In the rows, zero is written as 128.
Named turns come first, each shown by rows before and after it. Which turns, in which order, take the first row of each pair that follows to the second? Write the first one first, as in the answered first pair.
M:
[ 92 123 137 113 142 133 125 169 155 159 170  99 117 138 128 137 114 107
 133 123 134 129 162 149 158 146 152 139 179 157 128 120 126 109 133 132
  97 143 105 155 148 139 134] |-> [ 97 119 134 103 142 135 146 195 148 150 161 110 120 123 107 123 102 106
 134 135 146 115 164 149 128 129 129 134 162 150 103  99 139 125 126 129
 103 130 115 155 165 124 133]
[138 120 145 138 128 122 126 161 129  97  84 115 123 131 128 109 175 122
 121 153 120 142 108 116  91  94 147 171  72 119 106 123 121 102 148 143
 183 165 155 152 139  99 107] |-> [136 124 148 146 130 120 109 143 137 103  91 106 117 148 146 121 186 124
 115 142 116 152 104 114 114 100 165 173  82 123 128 138 113  95 154 145
 180 174 148 150 124 110 108]
[ 81  98 105 109 166 150 114 151 100 154 136 134 134 153 147 154  97 151
  83  96 147 110 130 128 169  76 161 125 126 133 180 104 117 148 124 131
  99 115  90 123  96 168 162] |-> [ 69  98 101 100 160 156 125 157 101 166 137 132 145 124 136 155  91 140
  97  92 139 114 131 127 169 101 157 133 148 141 174  92 121 132 121 134
  91 130  91 126  99 176 164]
E:
[148 112 100 130 101 159 161 165  87 120 119  83 104 170 160 119 153  89
 138 165 118  71 135 133 163  91 152 107 143 155 168 119 122 147 162 147
 112 142  76 107  75 190 119] |-> [153 115  94 130  94 156 167 163  92 118 108  88 106 151 161 126 159  87
 151 167 112  70 132 124 155  94 145 107 141 157 160 116 126 141 161 151
 120 143  82 103  66 186 118]
[158 160  77  72 140  79 112 109  95 127 155  63 113 101 125 126  89 156
 108 147 108  97 134 138  89 161 168 129 111 127 157 109 187 100 123 157
 183 126 115  94 105 123 140] |-> [163 158  82  75 142  73 110 112  89 124 154  67 112 112 122 118  86 160
 103 148 114  96 136 140  86 153 167 124 102 123 155 111 182 109 126 151
 184 121 115  92 112 118 140]
[120 104 125 129 144 157 140 158 116 127 134 117 160 128 145 140 137 108
 160 129 149 112 101 146 135 121 164 140 162 129 139 123 137 127 129 138
  99 126 125 134 122 148 130] |-> [125 105 117 130 140 151 145 155 119 124 124 120 162 113 147 146 143 108
 170 132 145 111 101 137 125 122 159 141 158 128 130 119 139 121 127 137
 108 127 127 128 114 147 131]
F:
[126 106 111 137 162 120 164 157 160  87 100 135 118 158 148 138 137 147
 116 144 128 125  96 131  92  88 138 118  91 126 122 143 128 146 119 142
 133  97 133 157 155 118 110] |-> [ 93  96 118 126 165 131 171 151 172 118  96 125 136 113 139 143 131 137
 143 126 119 130  86 138 119 122 137 133 125 156 114 134 118 115 117 159
 107 128 122 178 164 138 107]
[149 174 107 141  94 130 129  86  93 122 150 118 103 181 138 141 137 138
 113 148 122 121 158 108 111 106 134 107 144 123 176 141 140 142 113 110
 141 135 123 110  66 121 113] |-> [116 153 116 138 115 137 115  66 120 147 139 112 112 151 151 158 148 135
 142 131 113 126 135 112 150 123 140 124 161 163 178 157 110 121 117 129
 110 164 107 135  63 144 108]
[147 117 116 158 144 126 116 122 157 111 107 160 107 177 156 146 145 125
  89 154 129  84 110 136 138 116 150 138  70 150 168 127 117 142 137 132
 110 103 126 168 118 122  98] |-> [111 109 124 131 136 148 139 128 155 156 104 148 136 101 126 141 125 107
 126 136 117  96 114 143 163 174 136 156 129 177 149 100 122  99 127 144
  77 144 122 186 142 146  96]
Now pairs of rows:
Each pair is two turns apart.
[ 81  90  76  99 116 140 170 162 115 124 124 113 157  88 118 149 124 120
 161 125 128 122  95 147 117 131 146 137 136 160 120 108 132 136 146 147
 114 118 134 155 123  99 130] |-> [112  88  80 117 126 121 150 148 119  96 116 125 140 129 132 147 134 141
 143 137 145 115  91 146  99  88 148 125  87 142 120 127 123 166 150 137
 138  90 131 148 117  79 128] => E M
[145 160 107 148 113 159 152 149 108 125 104 147 154  99 118 127 128 110
 145  95 147 114 145  99  87 141 106  85 104 109 120 120 147 136 102 123
  98  99 131  84 145 116 136] |-> [116 138 113 156 143 161 127 120 145 143  92 140 153  84 146 155 150 114
 170  80 142 118 113 100 128 146 120 100 108 149 132 144 110 120 113 145
  73 123 112 111 135 135 128] => F F
[144 142 141 133 134 135 166 155  74 166 114 132 170  73  96 133 113 111
 154 120 104 159 153 142 125 149  72 135 145 119  83  88 139 103 102 122
 158 147 134 128 165 119 135] |-> [165 146 144 161 160 124 120 148  71 130 140 133 127 208 132 132 121 129
  90 129 132 154 149 150 130  84 109 114  93  88 129 129 120 164 120 104
 167 105 131 121 156 103 135] => F E
[161 194 108  94  82 126 197 125 161 121 106 115 177  42  72 114 134  96
 171  83  83 112  73 153  84 180 129 159 117 144 123  96 122  64  76 133
 116 142 128 136 105  87 152] |-> [206 205 120 118  94 104 163 134 140  70 127 124 139 179  82  88 127 122
  96 104 117 102  89 164  59 105 150 127  46  88 150 119 124 140  85 100
 145  78 135 120 108  56 153] => F E
[137 134  80 128 118 138 180 165 125 104 126 147 125  84 116 128 137 120
 160 160 119 116 139  99  71 127  81 137 123 132  87 102 157 137 113 138
 119 107 153 137 123 117 137] |-> [143 130  82 162 148 123 123 109 158 100 131 138  96 159 182 165 180 139
 147 149 117 125 116  93 114 102 129 141 104 142 136 162 119 145 137 146
 120 107 133 141  83 129 135] => F M
[136 156  88 122  86 113 155 109 126 141 121 125 133  77 115 144 154 122
 152 148 113 144 134 112 112 169 124 149 160 130 119 105 138  90 122 145
 146 145 134 112  86 136 155] |-> [161 146 102 124 101 102 153 140 111 111 114 148 128 118  88 110 131 141
 122 164 148 125 142 127  76 111 106 130 101 103  94  96 138 143 116 126
 159 101 144 111 118 101 152] => M E
[ 96 114  83 129 141 136 158 150 129 112  85 129  93 116 171 171 154 107
 118 133 139  86  84 116 103  67 132 126  92 141 118 143  96 183 136 151
 108 118 149 129 122 120 136] |-> [ 97 118  84 137 142 131 139 125 137 118  91 119  87 127 190 184 166 111
 121 124 130  97  84 110 122  81 150 131 102 146 137 160  89 171 141 155
 109 129 142 125 109 129 137] => M E
[113 112  95 132 156 124 121 132 179 120 125  83  94 144 170 156 151 111
 151 152 163  74 102 121 149 120 128  95 124 169 133 139 115 124 146 164
 146 135 126 142  96 114 116] |-> [141 139  86 117 116 126 159 171 132 111 139  88 104 139 126 121 118 101
 128 166 164  77 142 120 104 131 106  81 140 125 113  98 166 131 132 136
 171 114 152 111 114  95 127] => F F
[ 82 129  95 115 137 164 168 187 126 123 145 118 136 140  96 118 109  92
 113 145 132 110 123 144 115 118 119 131 138 139 114  89 157 156 132 136
  86 107 165 140 137 132 123] |-> [ 68 111 104 132 171 157 130 155 157 126 139 116 124 168 131 138 131 104
 117 136 135 110  97 150 148 100 140 139 118 160 135 124 120 161 147 147
  74 113 147 160 125 141 116] => M F
[156 123 130 132 115 121 117 121 119 114 129 139 114 167 145 118 135 142
 110 132 133 125 127 125 128 105 144 115 108 113 138 151 122 150 137 123
 146 115 124 109 118 115 133] |-> [114 112 137 119 124 138 115 119 126 149 136 121 127 139 141 124 132 128
 129 114 122 136 118 137 170 142 149 134 151 147 143 152 106 124 138 136
 107 146 110 133 130 140 127] => E F
[131 168  88 146 122 138 128 118 173  91 137 140  94 160 173 179 165 108
 134 145 102 115 131  91  97  73 118 128 108 119 150 170 134 158 140 162
 129  85 121 116  74 106 135] |-> [100 181  91 120  89 159 154 124 153 137 153 120 125  87 143 172 147  82
 159 124  80 135 152  92 121 153 112 143 190 131 145 138 156  99 127 168
 106 126 123 114  87 133 140] => M F
[147 168 149 139  91 137 119  74 135  98 123 148 137 171 131 109  68 117
 103 123 132 175 133 158 118  95 130 129  95  99 154 126 105 155  53 150
 110 145 123 109 135  98 138] |-> [110 154 153 130 102 149 124  69 155 129 113 141 154 114 131 122  75 105
 140 107 121 180 117 162 144 126 127 148 125 137 147 125  88 123  53 169
  81 175 115 132 139 118 134] => F M
[120 129 133  97 125 106 105 146 143 143 135 150 140 133 126  55 146 138
 139  92 153 129 111 182 131 128 150 183  98 143 153 148 109 128 136 168
 114 114 148 128 108 136 138] |-> [125 132 133  91 118 107 114 159 130 138 139 151 145 129 112  42 136 135
 130  97 156 129 125 183 118 127 143 181  99 128 146 134 122 133 130 163
 121 110 153 122 116 129 140] => F M
[154 120 113 126 141 144 159 140 114 116 112 135 126 136  92 134  89 126
 127 112 140 129 143 117 134 118 106  79 130 105 119 109 121 137 109 122
 137 150 161 162 147  95 149] |-> [151 120 119 132 150 142 137 130 115 116 120 127 113 175 107 137  91 129
 108 109 143 137 143 123 154 115 124  77 129 104 139 126 112 146 116 120
 131 146 155 164 145 100 149] => E M
[109  98 109 155 153 107 125  75 150 160 114 141  82 105 149 132 166 129
 184 135 139 109  78 138 149 122 144 141 125 157 127 125 106 112 119 151
 123 167 104 148 139 121 100] |-> [126 114 108 134 118 112 163 108 113 163 117 146 103  63  98 100 133 118
 183 142 138 109 113 137 114 148 114 134 145 133  94  81 146 102 100 134
 138 165 120 128 164 106 106] => E F
[117 118 131 132  98 141 135 150 101 163 162 122 151 135 124 118 119 100
  99 116 107 148 125 125 158 167 143 121 175 147 159 126 164 110 138 133
 111 139 150 145 111 152 130] |-> [160 132 111 145  82 124 148 148  99 126 149 138 137 152 139 127 136 113
  93 140 106 136 128 103 111 130 136 107 135 116 154 127 182 129 136 127
 156 112 163 119  84 127 136] => E F
[122 114 180 125 160 104 107  81 138 155 116 141 143  94 110  86 117 164
 161 109 141 160 140 165 156 143 129 138 130 153 137 151  94 103 150 108
 119 166 106 149 152 140  90] |-> [167 133 166 138 148  91 103  92 116 112 127 151 122 160 114  74 119 176
 120 131 151 150 157 158 116  98 129 116  85 112 146 155 114 143 151  88
 157 124 118 121 140 110  95] => F F
[137 152 107 111 101 134 179 166 101 118 129 134 144  83  90 114 112  99
 123 132 124 120 163 121  68 151 104 135 151  96  91  79 165 116 116 110
 123 112 148 107 120 121 135] |-> [118 111 122 154 179 115  98  99 174 113 105 138 110 155 172 166 169 133
 129 115 137 112  98 127 129  90 145 147  90 143 134 165  80 141 149 137
 103 113 110 147  88 134 119] => M F
[ 86  97 163 104 155 126 145 140 125 150 129 114 143 111  95 121 101 110
 146 146 129 128 101 135 159 108 121 160 113 176 105 141 139 140  91 127
 109 163 117 130 138 141 107] |-> [120 104 154 120 156 110 131 135 121 117 133 125 122 169 113 123 111 124
 117 160 138 118 103 130 136  65 129 145  71 152 118 156 140 176  98 116
 134 133 124 116 124 123 110] => F F
[166 150 139 136  98 100 101  81 124 119 140 126 132 134 152 121 143 157
 124 121 124 143 142 120 126 141 150 132 123 104 144 139 147 113 113 134
 172 137 116  89 108 141 131] |-> [137 137 139 120  98 114 127  98 130 141 128 128 155  69 132 121 134 145
 156 116 118 141 135 125 125 167 129 140 148 129 118 115 146  89 103 146
 151 158 118 103 121 150 130] => F M
[150 143 109 113 121 125 137 137 135  89 125 142 126 134 118 140 148 121
 117 151 133 120 133 118  93 105 139 125 113 119 126 103 149 139 121 125
 151 102 139 116 101 118 129] |-> [119 134 120 115 135 134 111 103 155 121 127 125 134 118 137 160 160 118
 140 127 119 135 115 122 142 138 158 142 147 153 147 123 124 109 130 143
 125 135 119 135  92 146 124] => M F
[124 125 133  98 108 116 133 147 129 141  97 137 150  85 117  97 108 141
 141 123 134 126 152 124  93 115  94 113 133 125  95  92 126 112  92 128
 143 135 131 143 183 136 125] |-> [117 120 146 100 119 119 117 154 120 142 111 131 145 121 110  80  98 138
 120 117 144 132 155 141 109 110 106 110 132 122 108  96 117 129  96 117
 128 129 128 150 201 137 126] => E E
[120 123 128 158 177  95  95 121 135 119 124 127 125 165 152 153 128 164
 135  85 137 135 129 112 144  90 136 150  72 150 142 194  79 147 137 118
 132 122  95 137 145 105 126] |-> [105 130 119 149 159 103 113 104 143 145 119 117 140  97 153 171 135 150
 173  75 112 145 129  99 157 140 132 165 120 170 137 183  87  97 134 133
 125 154  91 135 127 125 125] => M E
[137 103 144 116 139 108 114 121 129 126  91 138 147  61  97 108 130 138
 168 111 133 131 140 137 113 120 105 123 105 130  98 141 116 114 120 135
 168 122 121 128 140 105 114] |-> [155 110 147 136 142  97  86 101 133 113 101 137 127 114 123 116 145 152
 144 110 136 138 141 132 119  98 127 118  86 116 128 167 109 131 129 130
 182 108 115 120 121  99 118] => F M
[154 180 119 113  67 120 134  96  97 140 143 123 132  68 128 135 150 130
 138 120  67 138 169 106 133 189 145 144 190 113 122 119 184  65 131 130
 156 147 122  91 100 141 139] |-> [185 156 111 145 117  94 106  91 133  78 116 154  94 147 170 150 182 163
 115 150 102 101 131 103  96  78 146 127  72 102 118 159 150 141 146 127
 183  92 123  99  82 106 131] => M F
[103 106 125 110 165 159 118 168 135 135 160 117  99 194 134 142 126 105
  87 123 139 113 108 149 152 112 145 135 137 155 168 145 117 167 139 123
  78 132 128 176 143 136 130] |-> [110 124 117  90 130 168 152 193 105 140 172 115 116 164  96 121 103  91
  86 128 131 119 140 145 131 143 129 130 173 136 153 107 150 152 124 111
  88 134 144 157 158 134 136] => M F
[ 68 119 113 103 148 164 147 161 145 163 153  94 126 134 127 131 118  91
 130 100 119 131 114 135 187 179 150 152 187 166 141 124 120 107 143 141
  59 154 113 165 135 162 127] |-> [106 107 109 106 164 151 171 214 133 105 128 131 116 166  99  96  99 111
 101 141 162  92 118 146 111  91 111 127  91 131  94 105 128 180 134 121
  89  90 138 161 165 110 121] => M M
[122 101 106 112 171 156 118 117 153 102  98 168 123 157 151 155 160 125
 144 141 132 114  99 128 129  62 117 148  65 165 118 166  63 160 160 115
  97  95 119 144 124 122 110] |-> [ 83 108 115  75 147 186 152 147 126 149 116 150 158  84  96 131 121  97
 164 123 121 132 123 145 149 139 101 164 146 183 101 120  85 116 145 113
  60 136 123 155 164 145 113] => E F
[168 110 110 149 155 126 197 136  96 133 124 184 145  66 115 150 124 126
 127 121 116  81 129 129 109 122  73 121 155 147 114  96 123 119 132 106
 123 127  98 132  72 167 196] |-> [186 110 120 163 165 118 174 137  91 113 135 189 126 131 121 138 120 141
  91 130 135  78 133 136 106  82  84 107 117 125 125 115 116 157 136  92
 134  99  98 131  77 152 193] => F E
[105 160  76 118 126 157 164 132 115 136  99 144 142 144 181 154 101  97
 134  91 127  87  68 134 127 141 110 128 127 178 153 118 105 111 144 139
  89 120  95 166 125 148 151] |-> [116 159  72 115 124 151 177 148 110 123  86 157 145 128 168 147  96 104
 140 105 134  77  69 133 104 126  91 124 107 171 131 107 112 120 137 135
 100 108 103 163 131 134 152] => M E
[157 150 150 152 120 132  76  80 157 156 152 111 123 138 131 159 175 109
 105 104 148 112 111 144 168 142 161 127 121 141 166 148 100 106 141 156
 140 161 110  86 138 120 109] |-> [183 170 134 132  77 138 129 129 117 140 159 121 137 112  86 126 145  94
  89 124 147 102 144 138 110 150 127 113 127 101 133  98 150 113 122 136
 168 142 137  56 153  95 117] => M F
[128 101 108 141 118 174 149 131 155 142 113 106 111 113 154 148 126 113
 165 150 117 114 105 126 125 117 128 127 140 153 123 124 117 122 147 133
 132 139 131 151 124 140 131] |-> [153 111 108 141 108 169 153 147 135 122 118 114 104 138 142 131 116 118
 140 163 129 110 122 127  98  97 122 111 119 125 116 116 134 145 143 118
 153 115 141 136 130 120 134] => F M
[156 121 176 117 129 103 115  93 115 143 102 134 151  63  96  97 113 159
 158 115 131 147 145 137 141 151 106 110 125 131  89 133 128 101 120 121
 157 148 111 125 150 123 115] |-> [168 113 177 129 146  92 101  88 123 121  94 143 137 101 114 100 123 171
 144 123 144 135 134 140 132 111 110 104  84 124  91 151 115 130 126 117
 166 128 111 127 146 109 113] => M F
